One turn moves every row onto another: examples first, then more rows asked
Z629: [-11 -10 -10 -14  -7   3  -5   0   2  13  -1   8   4  -3   5  -8  -3   1
   6  -4 -11   4  10  32  -8 -10   1   2  11  11  -1  -5  11  -2   3  -2
   2   0   5  -2  10   3   5   1  16  -4   4  16  10  -3   7   0 -14   0
  14 -10  -4]
Z73: [ 16 -19   0 -10  -9  -3   0  -1   3   6  -9  10   2   6   4  -2   1   7
  13  -3  -1  -7  13  18  -8   6   4  -8   6  -7   0  -9  11  -5   1  -3
   0  -6  -2   0   0  11   4 -14   3   4 -20   7   6  -7  11   5   2  -8
  -2 -11  -2]
Z503: [ 12 -14  -7 -10  -6   9   1   3   7  14  -4  -1   2   9   4  -4 -11   1
  33  -3  -7   8   5  20  -7   4   1   3   5 -14   2  -8   8  -1   2  -3
   2   1  -9   2   3   1   4  -6 -11  -4   4   7  17  -9   6  -1 -12  10
   0 -13  -2]
Z473: [  7  -9 -11 -18  -4   7  -3   1  20  16   8  -8  -2   3   5  -7  -7   5
  11 -14   3  11  13  21 -18   7   3   7   5   4   6   1   3  -5  -3  -2
   5  -6  -3   3   7  10   1  -1   4   3 -10  -1  19   6   2  -8  -8  -5
  -4  -4  -7]
Z311: [  3 -18 -19  -7  -8   2  -6  -2  14   9  13  -6   0  13  11  -3  -3   2
   3  -1  -5  -4   5  29 -15  -1  10   7  -5  -6  -1   1   7 -10   2  -4
 -11  -5   0   9  12   5  12   0  -5  -5  -2   5  12   8   6 -13  -7  -2
   7 -14  -1]
Z852: [ -3 -14 -13 -10   0  -9 -19   2  -5  12 -10  11   4  -1   3  -2  -5  -3
  22   3  -7   6   5  13  -6   1   3   1  -7  -6   5  -5  12   9   4  -4
   3  19   0   8   6  -2   4  -3  -1  -8 -26  16  10  23   4   1  -9  -9
   4  -5  -1]
Z379: [  3 -16  -5 -12  -1  -2 -15  -1   3  16  -6  -2  -4  10   1  -2  -6  -2
  36   8 -16   1  11  15  10  -5  -1   8  -8   7  -3  -6   9  -2   8   0
   1   5  -2  -7  -1   5   6   0   1  -2  -5   4  11  23   9  -5 -15   3
  -7  -8   2]
Z483: [  5 -20 -10 -12   3   3   1  -2   8   6  -3  -6  -5  11  19  -7  -8  -2
   6  -3 -12   3   1  27 -18   5   1  -1   3 -12  -1  -3  11  -7   0   2
   5  -2  -4  14  12   5   0  -7   2  -4   2  11  15  13   3   1 -27  -2
  11 -11  13]
Z778: [  5 -19  -8 -15 -12  -8 -12  -3 -10   1  -2  -2  -6   2   6   0   0  -2
  26   5  -4   2  12  26   9   2  16  -2  -4   7   5  -6  17   3  -1 -10
  -2   1   7   7  -2   1   5  -6   5  -2 -19  14  10  15  10  -5 -10   3
  -4  -7  -3]
Z304: [ -4 -20 -13 -10   1   5 -14   1  -1  20  -5   7   3   3   2 -12   0  -5
   9  -6 -10   6   1  22  -5   4 -15   8 -10   4   2   7   4 -12   3  -6
 -10   4   3   2   7  -4   5   1  14  -6  -2   9  21  14  12  -6 -15  -3
   9 -15   4]
Z405: [ 17 -22  -4 -13  -9   0   3   4  -3  10  -9  -3  -2  11  -7  -1 -18   1
   6  13 -20  12  10  26 -13  -1  11  -3 -12  -2  -2 -11  17  -1   4  -3
   9   4  -1  -1   5   6   3  -5  -9 -17  -7  19   9  21   8   5 -19   8
  -1 -11   2]
Z165: [ 14  -4   6 -12  -2   5  -4   0   8  12 -10  -2   2  11  19   0 -10   3
  20  -3  -9   8  14  14 -17   5   4   8  -9   4   3   1   3  -6  14  -8
 -11 -10  -5   3   2   7  16 -10   5 -13 -12   8  12   7   4   5  -4  -3
   3  -1  -2]
Z268: [ 17 -22   2 -11   3  -1   8   0  -3  14  -6  -3   4  13   3  -3   5  -1
   8  -3  -8   7   6  11 -14 -12   4   1  -3  -2   3  -4  11   6   7  -4
   0  -6  -3  -7  -4  -1   3  -2  20  -9 -14   2   9   9   8  13  -7  10
  11 -20   0]
Z442: [ 21 -22  -8 -10 -13  -2  -2  -1   3  12  -3   8  -3   3   3  -6  -1  -1
  -5  11 -11   3   3  19 -10  -2   6   3 -30  -4   3  -7  10  -8   5  -2
   7  -4   2  11  14   3   7  -7  -1  -7 -14  16  13  25   8   4 -11   0
   7 -11  -2]
Z392: [ 16 -13  -2  -8   2  -2  -5  -1   7  12 -16   7  -8  -7  12   4   0 -10
  19  -9 -18   9   3  24 -13   0   4  -4   2   4   4 -10   6 -12  -1  -7
   0  -6  12   3   1  -5  10  -4  -2 -12 -12  16   7  13   0  11  -8  -9
  -2   0  -5]
Z726: [  2 -26 -12  -3   0  -1  -2   6  -2   9  -3   0  10   6  -1  -4  -8   2
  11  -3 -10  -3  11  23  -3  -2  -2   5   9   2   8   4  18   0  -1  -1
   0   5  -6   0   7   0  13   1   9   4  -4  18  17  12  15  -9 -24  17
   7 -15   5]
Z365: [ 20 -24 -11  -9  -6   2 -10   3  -4  12  -9  -2   4  10   4  -2 -18   0
  31  -5 -12   4  12  26  -8  -7   1   4   8 -13   0  -6   9  10  -2  -5
   3  -6 -10   4  -8   2   2  -1  13  -1  -4   7  12  15   9  -4 -13  -1
  12  -7   5]
Z86: [ 14 -16  -2  -5  -3   1 -19   3   8  12  -7   2   5  -1   4  -5 -12  -2
  32  -2 -15   4   7  11  -4   6  -4   3   1   6   1  -5   9  -4   3  -3
   1  -2  -1  -4   7  -2   7  -7 -17  -5 -15   6   7  32   8  -9  -6  -6
   0 -10   1]
Z495: [  5 -21  -4  -4 -10 -11  -5  -4   5   5  -3  11  -2  -9   7  -8  -6   5
  17  -9  -1   0  12  18 -13   8  13  -6   1   6  12  -9  12  -1  -6  -3
  11  -9   5   8   7   5  16 -11  -7   1 -16  10  -1  14   5  -8  -8   7
   0  -5  -5]
Z444: [ -1 -21 -14  -8 -10  11 -11  -8   0  15   1   3  12  -5   7 -12 -11   7
  19  -1  -7  15  14  19 -14  -5  13   5   5   1  13  -8  15   1   4   3
   3  -7  -3  11   1   6   5  -4  14  -2  -8  -1  15   4   4  -8  -6 -12
   4  -2  -9]
Z589: [  7 -17  -5  -9  -7  -5 -10   3   8  14  -9   3   0  -7   4  -1  -1  -4
  18  -8  -7   7  10   5 -19   9  -2   4 -13  -4   0  -4  10 -10   5  -3
   3  -2  -3  -3   6   4   4  -4  33  -3  -1   4  14  21   8  -4  -7   4
   7 -21   2]
Z475: [ 11 -12  -3 -15 -11   0  -5  -4   7  16   6   5  -2  -1  -7  -8  -9   3
  -4  16 -14   8  22  24 -13  -4   8  -2 -11   4  -2 -14  13  -3   6  -8
   5  -3   5   1  14   5  -9  -4  -4  -9 -13   4   7  21   8  -5 -12  -5
   3  -8  -7]
Z814: [  0 -17 -20 -10  -1   6  -1   4  13  11  -5   0   4  11   1 -11 -10   1
   8  14 -12   4   5  21  -4   4   2  -6  14 -12   6  -7   7  -6   6  -4
  -1  -1  -1   6  11   8   1   4  -3  -6   6   2  12   9   6  -3  -8  -8
  -2 -10   3]
Z486: [ 10 -25  -7 -12   0  -3  -3  -4   6  15  -1  -1   7   7  12   4  -3  -4
  10  -8   1   1  -2  17 -14   2  -5   1   1 -17   8  -7  -3 -12  -3  -3
   4  -5  -4   3  16   0   7 -10   2   6  -5  12  27  10   3   5  -5   0
   9   4   3]
Z655: [  7 -24   0 -14  -9   4   7  -6   4  13   8  12   5 -10  -5 -11  -7  -3
   8   0  -1  10  12  15  -9  -6   3 -10 -19  -2  -3 -13   8  -5  -3  -4
   6   2  10   6   6  -6  -7  -8   2 -10 -10  -1   9  11  10  -4  -9  10
   0  -6  -7]
Z491: [ 11 -15   3  -4  -9   0 -12   5   8  18  -2   4   9  -4   5   3  -3   1
  18  -3  -5   4  11  17 -19  -2   5  -3  -2   6 -10  -4  21   4  -1  -2
  -3   3   8 -10  14   7   4  -5  22 -13   4   1  13   3   9  -2  -8   2
   6 -12 -11]
Z856: [ 36 -17  -9 -14  -7   8  12   3   7  14   0   9   3   1   1   1 -12  -4
   6  -6 -10   6   8  14  -6  -8   4   4 -16   2   0  -3   6  -8   3  -4
   5   7   9   6   2  -2   5  -6   9  -4  -7  14  16  24   6   4 -10   7
  -6 -11  -2]
Z221: [  3 -25   0 -16  -5  12   0   3   4  13  -4   2  15  12  -1  -5 -12  -2
  16   0 -15  15  15   2  -6  -5   9   3  -6   6  -3  -1  11   1  11   3
  -1 -10   5 -10  10   3  -2  -9  16  -6 -14  -4  13   7   3   4 -10   2
  11 -15   0]
Z156: [ -3 -21  -3  -8 -12 -11  -5  -2  -1  10  -1  10   3  -4   3 -15  -5   7
  13  -9  -3  -4  15  20 -12   0  20   3   0   7  -1   3  10  -2   5  -1
  11  -5  10   4   2   9   7   5   2   1 -18   5  21  18   3 -12 -19   9
   8  -1  -9]
Z985: [  2 -10  -1 -15  -3   7   6   4   3  11  -6   8  -4  13   7   6  -4  -5
  -5  -2 -10   7   8  32  -3  -1  -1   4  -7   0  -2 -19   8  -5   4   2
   7  -8  -5  -4   7  -4  -1   0 -11 -10 -15   0  12  26   6   3 -14   5
   0 -13   0]
Z18: [  2 -22   8  -9  -1  -1 -12   1   9  15  -4  -2   6   7   3   2 -17   1
  21  -1  -6   7   6   5 -17  17   2   0   6  -3   0  -7   9  -9   0  -3
   4  -3  -9  12   9   8   2  -3  -2  -1 -28   1  14  15  11   8 -12   4
  10  -9  -1]
Z782: [  8 -30  -8 -10  -7  -5  -1  -3   1  25   0  13  13  14   1  -4  -7  -2
   4  -9  -4   4  12   5 -19   1   7   6  -9   5   2  -2   9   2   9 -10
   1   2   6  -1   8  10   2  -7  15   0 -14  -6   8   8  11  11 -10   8
   5 -19  -1]
Z325: [ 10 -34 -16  -9  -3   2 -15  -4   1  11  -3   3   5   0   8   3  -6 -10
  14 -13  -5   2  -2  22 -15  -5   1  10 -12  -4   4  -7   3   2  -6  -6
  -5  -2  -3  14   6   6  10   0  16  -5  -9   2  17   7  14   8 -12  -8
  -1   1  -3]
Z817: [  9 -10  -5  -9  -4  -6 -14   3  -8   8  -7  10   3  -7  15  -9  -8  -8
  17   3 -10   6  13  26 -12   0  17  11   2   7  -8   1   6   1  11  -4
   6  -3  13   8   4   0   5  -6   6  -7 -21  17  20  17   1  -2 -17  -8
  -1   1   1]
Z332: [ 12 -18  -2 -18  -7   3   4  -3  -1  19   4  -2  14   3  -1  -5 -21   3
  14   5  -8  13   5  15 -17 -12   4  -2  -4   7  -4 -13   9  -2   2   4
  15   8  -1  -5   5   0   5  -7  -2 -12  -7  10  13  29   7   1  -2  13
   4  -6   3]
Z865: [  9 -28  -8 -10  -9   1  -1   0  -3  12 -18   2   9  -1   1   5  -3   7
  19   4  -8   0  11   2 -19   0   4  -2   6   0   2  -2  23  -7  -5  -6
   1  -2   1  -8   8   2  11   0  18  -7  -4   9  24  12   7  -1 -11  12
  -2 -15  -1]
Z581: [  7 -14  -2 -12  -7   8   4   3  -1  14  -5  20   4  15   3  -1 -11  -1
  -3   1  -9   5  11  28   6   5   4   3  -6  -3   2  -9  12  -7   3   0
   5  -9  -1  -2  14   0   3  -9 -14  -6 -13  -3  16  25   1  -6 -12   3
   2 -14  -1]
Z406: [  9 -19  -4  -9  11  -8  -6  -1  -4  11 -13  14  -4   1   6  -2   1  -6
  11  -9 -14   4  -3  22  -8  -7   6   1  -6  -4   2 -11  15  -9   4   1
   1  16   9   0   6  -1   7  -5  11  -5 -12  16  14   8  -7   9 -13  -9
   6   0 -10]
Z463: [  6 -10  -7  -5  -4   1   6   3   2  16   0  17  -1  15   8   2  -8  -4
  -7  -1 -10   8   8  35  -7   4   8   5  -9   2   7 -13  13  -6   7   4
   7  -1  -4   2  10   2  10  -9 -10  -8 -12   0  11  19   7   4 -11  11
  -3 -13  -5]

Z442 goes to Z405
Z268 goes to Z221
Where do these go?
Z491 goes to Z589
Z814 goes to Z311
Z486 goes to Z503
Z18 goes to Z73
Z444 goes to Z325
Z629 goes to Z304
Z581 goes to Z463
Z817 goes to Z852
Z392 goes to Z86
Z406 goes to Z379
Z856 goes to Z332

One turn moves every row onto another: examples first, then more rows asked
Z588: [-12  20   9 -13  -7  13  -5   8  20   5 -11  -9   5  19  -2  -4   2   0
  -1  -5   0 -13  -5   1  -7   8  -6   8  -5  10 -14  -4   8 -12   6   1
  -2  -1  -3  -2  17  -2 -12  12  11   5   2   0   7 -10]
Z366: [ -9  -2   4 -12   2   4 -15   9  -1  -8  -2  -6  -1  22  11   7 -14   1
  -1  -5   0 -10  -6  -4 -14   4  -5  -4  -7 -11 -11  -3  -2   1   1  -9
  -8  11  -2  -6   9   5  -6  19   0   3  11  -4  10   2]
Z609: [  4  -4   4   3   2  18  -8  -3   2  -4 -14  -5  -6  18   8  -8   0 -14
  -1   4  -5 -11  17  -7   6   7   5   1  -3 -15   5  -3  -9   3  -2  11
   0  10  -5   1   7  -6 -19  12  -1   5   0   8  13  -3]
Z484: [ -4   9   4  -6  -7  22  -9   4  20  -2 -11  -4   5  21   1  -7   4  -9
   5   2   0 -17  -5  -2  -1  11   0   6 -10   2  -3  -5  -4 -11   6   8
  13   3  -1  -2  16  -3 -23  13   3   7   1  -7  15 -11]
Z958: [ -9  17   7 -14   0  11 -10   8  21   2  -3   0   4  22  -7   1   1   5
   7  -1   3 -18  -5  -9  -4  10  -1  11  -1   9  -8  -5   4 -10   4   3
  -5   1   0   2  10   0 -22  12   2   9   8   6   7 -20]
Z808: [  3   9  12   8  -8  17  -7   4   1  -1   5 -11  -2  23  12   8  -7  11
  -5  -6   0   0  -6   3  -7  -7 -10  -1   9   6  -1   2  -2  -1   7   5
   1  -9  -4   7   4   2 -15   0 -11  16  -4  -9   4 -12]
Z374: [ 12   0   8   2  -3  11  -7  -3  -9 -13 -18  -6 -12  11   5  -3  -1   1
  -8   0  -5  -1   9  -4   9  -1  -2  13   2  -8  -2  -7  -1   6  -7  -2
 -15   7  -6   5   2  -4  -7  20  -2   5  -2  11   5   0]
Z955: [ -6  13  14 -11  -3  14  -1  -1  22  -2 -19  -5   2  16  -9   2  -1   5
   3   3   3 -14 -11  -2  -5   1  -3   9  -5   4 -12   0   9  -2  -1   4
   2  -1   3   1  16  -4 -21  14   0   7  -7  -1  10 -11]
Z952: [  9   5   4   6  -7  23 -14   5   0  -2   2  -6  -1  26  16   3   0  -5
  -4  -3  -1  -1   3   2  -2   6  -4  -3   3  -4   5  -7 -14  -4  12   7
  13  -3  -3   6   7  -2 -13   3  -8  14   5 -11  11  -6]
Z85: [ -8   2   1  -9   1   3 -21  11  -3  -9  -8  -7  -3  22  14   4 -12   2
   1  -9  -1 -10  -9  -8  -6   2 -13  -2  -9  -7 -13   1  -4  -5   7  -8
  -7  13  -1  -9   1   6 -10  15  -3  -1   4   1  13  -2]
Z962: [  0  -1   7  -5   5  11  -9   1  -4  -6 -19   2 -10  13   4   2   0  -4
  -3   1   1  -4  14 -16   8   5   3  13   6  -7  -1  -5   3   8  -5   2
 -13   9  -3   2   5  -1 -12  11  -5   9   7  19   3 -10]
Z261: [  3  -2  11   3   7  12  -4  -2  -5  -6 -18 -12  -9  18   4   0  -4   4
  -6   5  -7  -4  13  -3   7  -2   0  10   0 -10   0   3   2  14  -6   6
 -10   6  -6   1  -1  -4 -19  12  -4  10 -10   8   4  -3]
Z567: [ 12  15   6   6 -11  16 -10   6  -1  -4  12 -14   0  24   8   6  -6  11
  -6  -8  -4  -3  -8   7  -1  -4  -9   7   4   8  -2  -7  -9 -10   8  -3
  -8  -6  -6  10   2   1  -8  11  -2  11   1  -6   5  -8]
Z938: [  7  13  10   7  -9  18 -22  10  -2  -1   3  -1   0  23  12  10  -3   4
  -3  -9  -4  -5   1   5  -8  -1  -6  13   3   5   1  -1 -12  -3   9   5
   5 -15  -6   7   3  -3  -5   5  -7  19   2  -6   6  -7]
Z949: [ -3   0   9  -6   4   8  -7   0  -1   0 -23 -11  -9  16   6  -8   1  -3
  -6  -3  -5  -4  20  -6   8   6  -1   5   1  -6  -5  -2   5   4  -6   8
 -17   7  -6   3   3  -8 -10  14   1   3   1  15   8   1]
Z861: [  5  13   1   1   0  20 -11  10  -6   0   6  -9   1  28  13  16  -5   6
  -6  -6   3   1  -1  -1   3   0  -4  12   7   2   0  -5  -8  -4  10  -5
  -5  -5  -5   8   2   5  -9   0  -8  17  10   0   7 -14]
Z610: [ -8  12  12  -8  -7  14 -15   5  21  -1 -14   2   6  14  -4   0   2  -3
   6  -3  -1 -21  -3  -2  -8   3   1  20 -12   7  -7  -1   2  -9  -4   8
   2  -9  -5   3  14  -4 -16  18   3   7   0   1  11 -10]
Z890: [  2  13   6   4  -9  16 -10   9  -9   0   1 -12  -6  26  17   3  -3   6
 -10  -9  -3   5   2   5   0   2  -8   0  13   3  -4  -2  -3  -4  12   2
  -5  -9  -6   5   5  -3   0   0  -4  16   7  -6   7  -5]
Z816: [ -5  -1   8  -9  -3   6 -15  10  -2  -6  -5  -5  -3  27  13   3 -19  -2
   5  -7   0 -13  -9  -8  -7  -1  -7  -4  -5  -2 -10   4  -7  -1   5  -6
 -12  14   2 -10   5   0  -5  19   2   6  10   1  10  -1]
Z826: [  0  14  13 -11 -10   8  -7   0  21  -6  -8   0  -1  12  -9  -6   2   6
   5   0  -2 -16  -8  -4  -7   7  -4   8  -3   8 -11  -9   5 -10  -3   3
  -8   3   0   4  12  -5 -17  25   4   0  -1   3   6  -9]
Z501: [  4   0   9   2   2  11 -18  -1  -5  -4 -18   2  -8  13   5   1  -1  -4
  -2  -2  -8 -10  17  -5   4   1   5  14  -1 -13   1   3  -6   7  -7  11
 -10  -3  -8   5   2  -9  -9  13  -4   7  -3  15  12  -1]

Z826 goes to Z567
Z861 goes to Z962
Z609 goes to Z484
Where do these go?
Z938 goes to Z501
Z588 goes to Z890
Z261 goes to Z955
Z85 goes to Z366

